cols: S A X M F D J G K
lorug: [128 186 106 111  87 177 155 119 134]
Bev: [186 106 108  87 177 155 119 111 100]
semop: [128 186 121 111  87 177 155 119 134]
size: [128 186 121 111  87 177] : 6
tail: [106 108  87] : [177 155 119 111 100]
rev: [119 155 177  87 111 106 186] : lorug
size: [128 186 121 111] : 4
down: [186 128] : S

cols: E R W Y
sopop: [137 132 152 128]
Bazi: [144 141 120 136]
semop: [113 138 150 179]
Kefi: [167 122 130 111]
lorug: [150 129 127 136]
fised: [143 132 169 197]
Dol: [141  80 136 139]
fige: [ 93  87 103 160]
Bev: [130  94 153 205]
Ruvum: [118 137 168 184]
tozen: [110 129 135 153]
[143 132 169 197] : fised
[137 132 152 128] : sopop
size: [ 93  87 103] : 3
size: [118 137] : 2
size: [113 138 150] : 3
[167 122 130 111] : Kefi

cols: C L H V N Q T
Bev: [ 86 108 124 111 142 142 177]
sivi: [ 52 140 128 124 134 128 138]
tozen: [ 91 140 129 117 139 134 157]
lorug: [111 103 143 122 139  98  80]
tail: [140 129] : [117 139 134 157]
down: [139 139] : N
down: [134 139 139] : N

cols: zadeg mami Vovo sazu gife
fige: [113 155 113  97 145]
fised: [ 92 194  92  93 132]
Ruvum: [116 146 116 112  64]
tozen: [117 146 116 112  64]
Dol: [113 155 113 109  71]
size: [117 146 116 112] : 4
tail: [116 146 116] : [112  64]
[117 146 116 112  64] : tozen
size: [ 92 194] : 2

cols: vapi bemiz Vikol tem fif pon
fised: [134 131 143 122 140 146]
lorug: [119 119 123 133 139 108]
sivi: [124 142 128 126 126  53]
Bazi: [129 132 108 131 125 102]
down: [122 133 126] : tem
tail: [129 132] : [108 131 125 102]
[119 119 123 133 139 108] : lorug
down: [119 142 132] : bemiz

cols: rogo ses nebi Daget zonuz
fised: [125 169 115 136 161]
sivi: [132 115 136 135 161]
Bazi: [125 169 116 163 105]
size: [132 115] : 2
size: [125 169] : 2
[125 169 115 136 161] : fised
size: [125 169 116] : 3
tail: [125 169 116] : [163 105]
[132 115 136 135 161] : sivi

cols: lole Remo nufo naz Moge Potug riro
sivi: [112 139 107 186  45 153 137]
fige: [114 154 131  98 194 178  90]
lorug: [ 66 155 179 131  65 178  84]
Kefi: [121 133 100 186  45 153 132]
Bev: [ 66 156 131 127 169 170 113]
Dol: [133 144 117  91 191 178  83]
semop: [ 66 155 131 179  65 153 137]
[ 66 155 179 131  65 178  84] : lorug
down: [100 131 117] : nufo
size: [66] : 1
rev: [ 65 179 131 155  66] : semop
size: [112 139 107 186  45 153 137] : 7

cols: dis sanas Zode Suba bevot volan rifi vuza Liri Seri
Dol: [139  79 133 136 127  95 109 110 128 202]
tozen: [131  95 121 145 136  87 112 112 137 201]
Bazi: [ 95 131 140 145 136  87 112 112 137 201]
[131  95 121 145 136  87 112 112 137 201] : tozen
tail: [121 145] : [136  87 112 112 137 201]
size: [ 95 131] : 2
size: [ 95 131 140 145 136  87 112 112] : 8

cols: zomit fiv gup ritev lobi vofad tigaf lekur fal
Bev: [164 166 125  92 120 176 199 164 174]
sopop: [135  53  69 196 126 125 184 138 143]
lorug: [100 134 160 199 134 135 166  69  73]
fised: [179  69 184 126  69 196 125 147 180]
[179  69 184 126  69 196 125 147 180] : fised
down: [120 126 134] : lobi
rev: [69 53] : sopop
rev: [184 125 126 196  69] : sopop
tail: [160 199 134 135] : [166  69  73]

cols: fadef buga Rumuk zumu zita Berir Bulaz
sivi: [134 107 153 105  97 146 135]
Bev: [126 120 131 100 118 144 139]
sopop: [129 143 109 128 115 124 138]
Bazi: [131 108 153 151 130 124 120]
Kefi: [120 169  88 135  96 117 152]
tozen: [131 120 136 107 148 136 125]
Ruvum: [124 102 142  76 105 154 139]
semop: [127 126 119  57 132 149 145]
lorug: [123 133 129 163 134 113 123]
down: [153 131 109 153  88 136 142] : Rumuk
[126 120 131 100 118 144 139] : Bev
rev: [152 117  96 135] : Kefi
down: [ 96 148 105 132] : zita
size: [131 108 153 151 130 124] : 6

cols: pize Goz lutif roki medeb giku
Bev: [133 146 111 138 133 127]
Kefi: [ 99 146 187 164 170 175]
tozen: [ 82 102 111 191 189 127]
lorug: [ 82 102 172 138 152 175]
Bazi: [116 167 141  98  97 175]
sopop: [ 82 102 141  98 152 127]
size: [116 167 141  98] : 4
down: [ 82 116] : pize
[ 82 102 172 138 152 175] : lorug

cols: fut peva mep Keren Saka
Kefi: [118 149 212 128 155]
sivi: [111 107 133 129  90]
fige: [122  80  97 137 128]
Bev: [108  78 104 123  66]
Ruvum: [131 114 193 128 102]
down: [149 107  80] : peva
[111 107 133 129  90] : sivi

cols: Z P U B
sivi: [147 145 152 149]
Kefi: [133 106  58 131]
fised: [110 129 159 125]
down: [133 110] : Z
size: [147] : 1
size: [110] : 1
[147 145 152 149] : sivi

cols: Mot pul linu poz digir
fised: [ 88 172  60 159 123]
sivi: [ 88 172 131 145 157]
Dol: [143 135 132 144 122]
Kefi: [ 88 172 132 145 122]
tail: [132 144] : [122]
tail: [172 132 145] : [122]
[ 88 172  60 159 123] : fised
down: [122 122] : digir
[143 135 132 144 122] : Dol
[ 88 172 131 145 157] : sivi
size: [ 88 172] : 2

cols: pef dem Fovo rik mur nibo dekov
Dol: [157 100  60 157  98 162 110]
semop: [157 100  60 160 143 116 142]
tozen: [119 118  64 138 160  50 145]
sivi: [158  80  88 180 161 104 142]
down: [60 64] : Fovo
down: [100 118] : dem
[157 100  60 157  98 162 110] : Dol
[157 100  60 160 143 116 142] : semop
tail: [157 100  60 160 143] : [116 142]

cols: pazo niro vunag Nire gunu Godan desaf ropa tuki riguf
Kefi: [181  85 133 178 131 182 133 114 102 180]
sopop: [125 129 159 138 118 107 130 147 112 126]
tozen: [140 122  68 111 147 176 126  86 159 139]
Bazi: [116 140 105 107 132 122 126 120 148 118]
down: [147 132] : gunu
[181  85 133 178 131 182 133 114 102 180] : Kefi

cols: mibi zulen sivo bug
fised: [145  86 156 113]
sivi: [135  91  84 152]
Ruvum: [166  88 194  80]
Bev: [115  89 162 144]
tozen: [115  89 145 146]
sopop: [110  51 125 142]
Bazi: [136  87  81 147]
down: [88 89 89 51 87] : zulen
size: [145  86 156] : 3

cols: Fet zagif duk Rebom fisu
Kefi: [103 118 122  95 127]
sivi: [123 107  86 128 111]
tozen: [102 115  88 127 136]
lorug: [189 138 118 139  64]
fige: [126 142 127 140 125]
[102 115  88 127 136] : tozen
size: [103 118 122  95] : 4

cols: Vuze desud Voki depo boros Zalo Kol mede vavu kuz
Ruvum: [108 144  73 136 122 138 136 177 146 192]
Bazi: [ 83 139  99 159 154 106 125 165 143 178]
fige: [ 84 129  90 145 159 112 113 160 145 178]
semop: [ 75 131  87 151 159 124 141 143 138 186]
Bev: [ 79 145  79 158 151 131 136 179 151 175]
Dol: [ 79 133  99 142 162 127 134 159 136 194]
sopop: [ 92 143  76 143 171 129 142 174 136 183]
tozen: [100 142  88 135 162 120 149 182 132 187]
sivi: [ 79 133  99 142 162 127 134 159 138 194]
lorug: [108 144  73 136 160 138 136 177 146 192]
Kefi: [105 144  68 149 149 133 146 175 160 199]
fised: [ 94 143  75 143 171 136 141 189 131 209]
size: [105 144  68 149 149 133] : 6
size: [ 79 133  99 142 162 127 134 159 138] : 9
tail: [143  76 143 171] : [129 142 174 136 183]
[ 94 143  75 143 171 136 141 189 131 209] : fised

cols: mevel Dup mer Nipab
Ruvum: [104 178 173 139]
tozen: [ 58 174 121 110]
sopop: [ 97 147 156 113]
down: [139 110] : Nipab
tail: [ 97 147 156] : [113]
size: [ 97 147 156] : 3

cols: batev Mus Nav mol mipe nak furu zema gaf
Bazi: [189  87 165 131 109 129 119  92  43]
lorug: [129 152 126 206  86 144 140 156  68]
Ruvum: [115 129 142 124 122 129 123 128 145]
down: [ 87 152] : Mus
[189  87 165 131 109 129 119  92  43] : Bazi
down: [129 115] : batev
size: [189  87] : 2

cols: lifev tubu Zupel Labu luza Pob Ged Vigok fasu
Bazi: [127  84 134  61 119  61 202 111 118]
fige: [140 181 187  64 162 114 100 120 102]
fised: [184 146 144 175 103 175 179 165 164]
Bev: [173  94 180 195 156 129 167 117  93]
Kefi: [195 156 129 173  94 167 180 167 155]
Dol: [143 184 153  65 167 110 130  90  91]
rev: [180 167  94 173 129 156 195] : Kefi
rev: [129 156 195 180  94] : Bev
rev: [ 61 119  61 134  84] : Bazi

cols: Vilas kasa dipu lem guton dur
tozen: [101 115 144 139 108  65]
fised: [139 115 101 106 138 129]
Bazi: [139 115 101 106 138 128]
down: [144 101] : dipu
[139 115 101 106 138 129] : fised
[101 115 144 139 108  65] : tozen
[139 115 101 106 138 128] : Bazi

cols: lor Felo Mubuz lifu Pigus Vuk Gusat gisub potal
Kefi: [144  96  88  67 142 188  86 180 185]
sivi: [114 124 111 112 182 142 123 176 192]
Ruvum: [128 144  93 157 115 109 186 132  73]
Bev: [180 125 183 127 211  99  93 120  59]
tozen: [101 115  67 142  88 130 160 173 148]
lorug: [142 137 175 138 186 109 115 172 177]
semop: [ 73  69 180 146 106 150 139 106  51]
Bazi: [ 73  69 180 146 106 150 139 106  84]
fige: [120 132 176 107 140 132 105 109 165]
fised: [101 161 172 119 122 129 166 169 151]
sopop: [120 132 176 107  94  94 141 116 119]
Dol: [123 105  88 137 186 109 115 172 174]
[128 144  93 157 115 109 186 132  73] : Ruvum
rev: [142  67  88] : Kefi
tail: [138 186 109 115 172] : [177]
rev: [109 105 132 140 107 176] : fige
[142 137 175 138 186 109 115 172 177] : lorug
rev: [188 142  67  88  96] : Kefi
down: [ 67 112 157 127 142 138 146 146 107 119 107] : lifu

cols: Luba nopif vol bege rata dunim mul
tozen: [ 99 140  51 159 162 162  75]
sopop: [159 110 143 134 162 126 146]
Bazi: [110 143 159 134 145 133 120]
[ 99 140  51 159 162 162  75] : tozen
[110 143 159 134 145 133 120] : Bazi
rev: [134 159 143 110] : Bazi
tail: [ 99 140  51 159] : [162 162  75]

cols: ran Lufol totoz vasu
Dol: [144  88 156 160]
semop: [144 202 168 145]
Bev: [143 202 168 160]
sopop: [ 98 138 157 147]
Bazi: [143 202 169  81]
fige: [135  92 147 160]
sivi: [144 202 168 160]
Kefi: [198 169 137 160]
tozen: [122 138  93 188]
down: [160 145] : vasu
size: [122 138] : 2
tail: [ 92 147] : [160]
[198 169 137 160] : Kefi
[143 202 169  81] : Bazi
tail: [143 202 168] : [160]

cols: giv mide Sogi lubog seze Piv
sopop: [154 108 114 122 131 148]
tozen: [ 44 133 117 129  83 122]
lorug: [112 130 156 146 129 123]
Bev: [144 114 139  78 181 111]
fige: [133 108 100 127 154 124]
Dol: [152  94 100 206  78 145]
semop: [111 115 118 129 121 125]
Bazi: [ 90 136 175 156  97 129]
Ruvum: [160 130  98 162  98 136]
tail: [118 129] : [121 125]
down: [156 139 100] : Sogi
size: [160 130  98 162  98] : 5

cols: Sered Fugi Gozit navu Peg Tul Kosas Rotar riniv
sivi: [145 139 187 184 208  71  49 104 195]
Bev: [112 206 197  72  63 208 189 104 125]
lorug: [139 134 184 201  61 161 188 192  77]
fige: [145 139 187 184 208  71  49 104  71]
rev: [125 104] : Bev
tail: [184 201  61 161 188] : [192  77]
size: [112 206 197  72  63 208 189] : 7
rev: [208  63  72 197] : Bev

cols: vugu daza fid meto rikem bamop fisot
Dol: [150  54  49  54 148 176 105]
Bev: [195 180 119 210  98 162 117]
Bazi: [161 148  63 205 126 103 175]
rev: [117 162  98 210] : Bev
[161 148  63 205 126 103 175] : Bazi

cols: tiz vad samo reb sovop
lorug: [ 83  94 145 153 166]
sopop: [103 179 142 171 124]
Ruvum: [143 119 131 200 126]
Dol: [143 119 133 200 126]
sivi: [136 114 122 179  77]
down: [200 179] : reb
tail: [131 200] : [126]

cols: dusan mozul Suvag zivo Genu manad denum fira
sopop: [100 155 183 102 136 143 131 172]
Bazi: [111  90 156 102 107 111  93 147]
Bev: [111 168 156 102 107 111  93 147]
Kefi: [130 123 182 102 179 157 147 126]
lorug: [111  90 156 102 107 111  93 176]
Ruvum: [116  99 111 102 143  74 176 121]
size: [111  90 156 102] : 4
size: [111] : 1

cols: totu firu zosi poka vinad Rolav limuz
sopop: [115 149 116 139 196  99 141]
lorug: [115 149 116 139 196  99 137]
Bev: [115 149 116 140 196 106 124]
[115 149 116 140 196 106 124] : Bev
tail: [116 140 196] : [106 124]
tail: [115 149 116 140 196] : [106 124]
tail: [149 116 140] : [196 106 124]

cols: voroz Negum Fedi bevu Vure bozi gizu pimiv
fige: [164 159 155 133 128 133 143 128]
lorug: [174 148 143 133 133 133 164 138]
Ruvum: [184 143 128 133 128 128 148 195]
Bev: [184 189 133 128 128 138 148 148]
tozen: [164 159 154 133 128 128 148 133]
down: [128 133 128 128] : Vure
size: [184 143 128 133 128] : 5
[174 148 143 133 133 133 164 138] : lorug
tail: [164 159 154 133 128] : [128 148 133]

cols: supe Pavif nesu Dozag
Bazi: [122  83  64 127]
tozen: [99 80 52 92]
Kefi: [107 122  82  62]
Bev: [ 99  81  52 122]
sivi: [199 140 130  90]
Ruvum: [101 170 106 108]
fige: [146 138 133 143]
lorug: [120 120 115 123]
semop: [109  69 122 138]
Dol: [146 138 133 126]
sopop: [122 114 132 123]
fised: [138 114 110 132]
tail: [83 64] : [127]
tail: [99 80 52] : [92]
rev: [ 82 122] : Kefi
tail: [170 106] : [108]
down: [143 123 138 126 123] : Dozag
down: [ 82  52 130 106 133 115 122 133] : nesu
rev: [114 138] : fised

cols: gefad sos bulik zoku rosu
Dol: [147 105 113 102 136]
fised: [153 159 122 145 149]
Bev: [ 68 106 123 134 127]
Ruvum: [153 130 122 145 149]
lorug: [119 105 107  91 129]
sopop: [173 160 145 124  92]
tozen: [121 132 106  80 129]
Bazi: [ 54 153 166 189  76]
fige: [ 62 125 128 117 118]
down: [145  91 124  80 189] : zoku
size: [ 68 106 123 134] : 4

cols: Ginur fuf rilu Tute Foni raduk Vagor kugez
tozen: [134  97  87 112 162 105 120 139]
fige: [ 96 138  97 122 142 171 145 119]
semop: [ 96  75 168 144  90 194 119 150]
Ruvum: [162 134 123 128  98 169 150 112]
size: [162 134] : 2
down: [ 97 168] : rilu

cols: Lal kelin Geb fadod Lod talu safat vaz
fised: [ 95 122 130 116 152 137 191 148]
Ruvum: [ 95 122 130 115 152 137 148 173]
lorug: [149 102 122 139 132 131 115 109]
fige: [ 95 122 130 116 152 137 159 108]
tail: [130 115 152 137] : [148 173]
down: [95 95] : Lal

cols: zun Taz nud misul ruva
lorug: [101 115 117  94  91]
sivi: [115 101 117 153  71]
Bazi: [120 201 160 127 167]
rev: [117 101 115] : sivi
tail: [115 101] : [117 153  71]

cols: Kip gil Dase dedo nizep
Bazi: [ 98 101  62 134 165]
tozen: [122 117 163 160 177]
Bev: [103 118 163 160 177]
tail: [118 163] : [160 177]
[ 98 101  62 134 165] : Bazi

cols: Remed Laza remig zaki
Dol: [140 141 122 107]
fised: [127 111  53 142]
Bev: [135 125 122 153]
tozen: [127 110 169 139]
sivi: [141 140 171 138]
size: [135 125 122 153] : 4
tail: [127 110] : [169 139]
[127 111  53 142] : fised
tail: [127 110 169] : [139]
rev: [107 122] : Dol
[140 141 122 107] : Dol
size: [127 110 169] : 3

cols: Ritab lov sitep Rumal
sopop: [181 125  84  49]
Ruvum: [ 65 119  86  97]
semop: [126 114  81 133]
tozen: [ 89 146 143 172]
lorug: [ 70 118 115 100]
sivi: [ 92 128 118 146]
fised: [114  81 134 115]
[181 125  84  49] : sopop
[126 114  81 133] : semop
down: [ 86  81 143] : sitep
rev: [133  81 114] : semop
down: [49 97] : Rumal
down: [114 146] : lov
rev: [118 128  92] : sivi

cols: Piro zisum rorem fufer Lus ras
fised: [127 109 207 126 139  96]
tozen: [127 153 144 148  56 190]
Dol: [149 170 154 100 109 118]
Bev: [179 171 150 176 186 138]
Ruvum: [146 185 121  85 121  86]
lorug: [198  64 115  81  91 154]
fige: [102 166 102 183 123 188]
semop: [179 176 171 186 150  66]
rev: [186 176 150 171 179] : Bev
tail: [102 183] : [123 188]

cols: tinop sefod far fifo
semop: [131 153  63 123]
lorug: [114 143  90 119]
sivi: [131 153  63  95]
fige: [114 153  63 123]
size: [114 143] : 2
[114 143  90 119] : lorug
[131 153  63  95] : sivi

cols: Murag lufan naze votuz Dilu Tinas Mas dosok
Kefi: [133 182 133 178  89 112 139 144]
lorug: [133 207 136 178  87 111 139 144]
tozen: [137 182 151 178  89 112 138 139]
Ruvum: [134 206 136 189  75  99 141 153]
tail: [133 182 133 178  89] : [112 139 144]
tail: [206 136] : [189  75  99 141 153]
tail: [178  89 112 139] : [144]
size: [133] : 1
rev: [144 139 111] : lorug
size: [134 206 136 189  75  99] : 6
rev: [153 141] : Ruvum

cols: Vav dupo keref Raka rig tof miri suri
Bev: [104 144 120 125 129 142 113 138]
lorug: [158 158 137  97  71  79 102 153]
Bazi: [128  87 162 124 140 101 114  99]
fised: [113 119  87 130 105 164  44  93]
sopop: [146  80 120 148 111 100 114  99]
tail: [120 148 111 100] : [114  99]
[146  80 120 148 111 100 114  99] : sopop
size: [158 158 137  97  71] : 5
down: [138 153] : suri

cols: timo neza fegub bufu midev Rulo
sopop: [ 99 139 116  67  75 193]
Bev: [ 58 135 143 199 155 126]
lorug: [105 172  97  64  72 188]
fige: [176 131 132 169  95 137]
semop: [176  83 144 118  95 193]
fised: [ 99 139 115  67  75 137]
Kefi: [123 177 142  56 190 185]
Ruvum: [104 128 160 138 207 169]
Bazi: [ 93 130 132 169 131 136]
Dol: [173 118 122 121 144 161]
tozen: [135  58 148  77 159 155]
sivi: [192 140  79 113 112 111]
[176  83 144 118  95 193] : semop
tail: [130 132 169] : [131 136]
size: [ 93 130 132 169] : 4
[ 58 135 143 199 155 126] : Bev
tail: [ 99 139 115  67  75] : [137]

cols: tiver Suk Zufib rilom baz nibug ros
Kefi: [113  94 113 140 202 181 176]
lorug: [182 164 163 108  87  99  59]
Ruvum: [193 155 136 154  78  84  87]
Bazi: [187 160 178  97 115 125  60]
tozen: [154 165 167  89  78  96  67]
fised: [197 105 131 180  84  78 145]
semop: [121 112 163 100 207 198 132]
Bev: [133 100  78 198 140 117 189]
sivi: [100  88  81 168 161 139 204]
[182 164 163 108  87  99  59] : lorug
[193 155 136 154  78  84  87] : Ruvum

cols: Zom Pamom kap lef nafol gota gov vuku
Dol: [114 175 180 131 109 193 138 186]
Kefi: [114 175  74 131 188 119 134  94]
Bazi: [114 188 175 119 131 134  74  94]
size: [114 175  74 131 188 119] : 6
size: [114 188 175 119 131 134  74  94] : 8
rev: [134 119 188 131  74 175] : Kefi
[114 175  74 131 188 119 134  94] : Kefi
[114 188 175 119 131 134  74  94] : Bazi

cols: gifef Rezon pimet Kof furir Dat
tozen: [151 118 136 160 169 158]
fised: [132 132 127 145 159 132]
Bev: [187  97 142 153 204 106]
semop: [117 120 122 127 110 119]
Dol: [117 133 139 119 118 119]
[132 132 127 145 159 132] : fised
[117 120 122 127 110 119] : semop
down: [142 122] : pimet
tail: [187  97 142] : [153 204 106]
size: [132 132 127 145 159] : 5

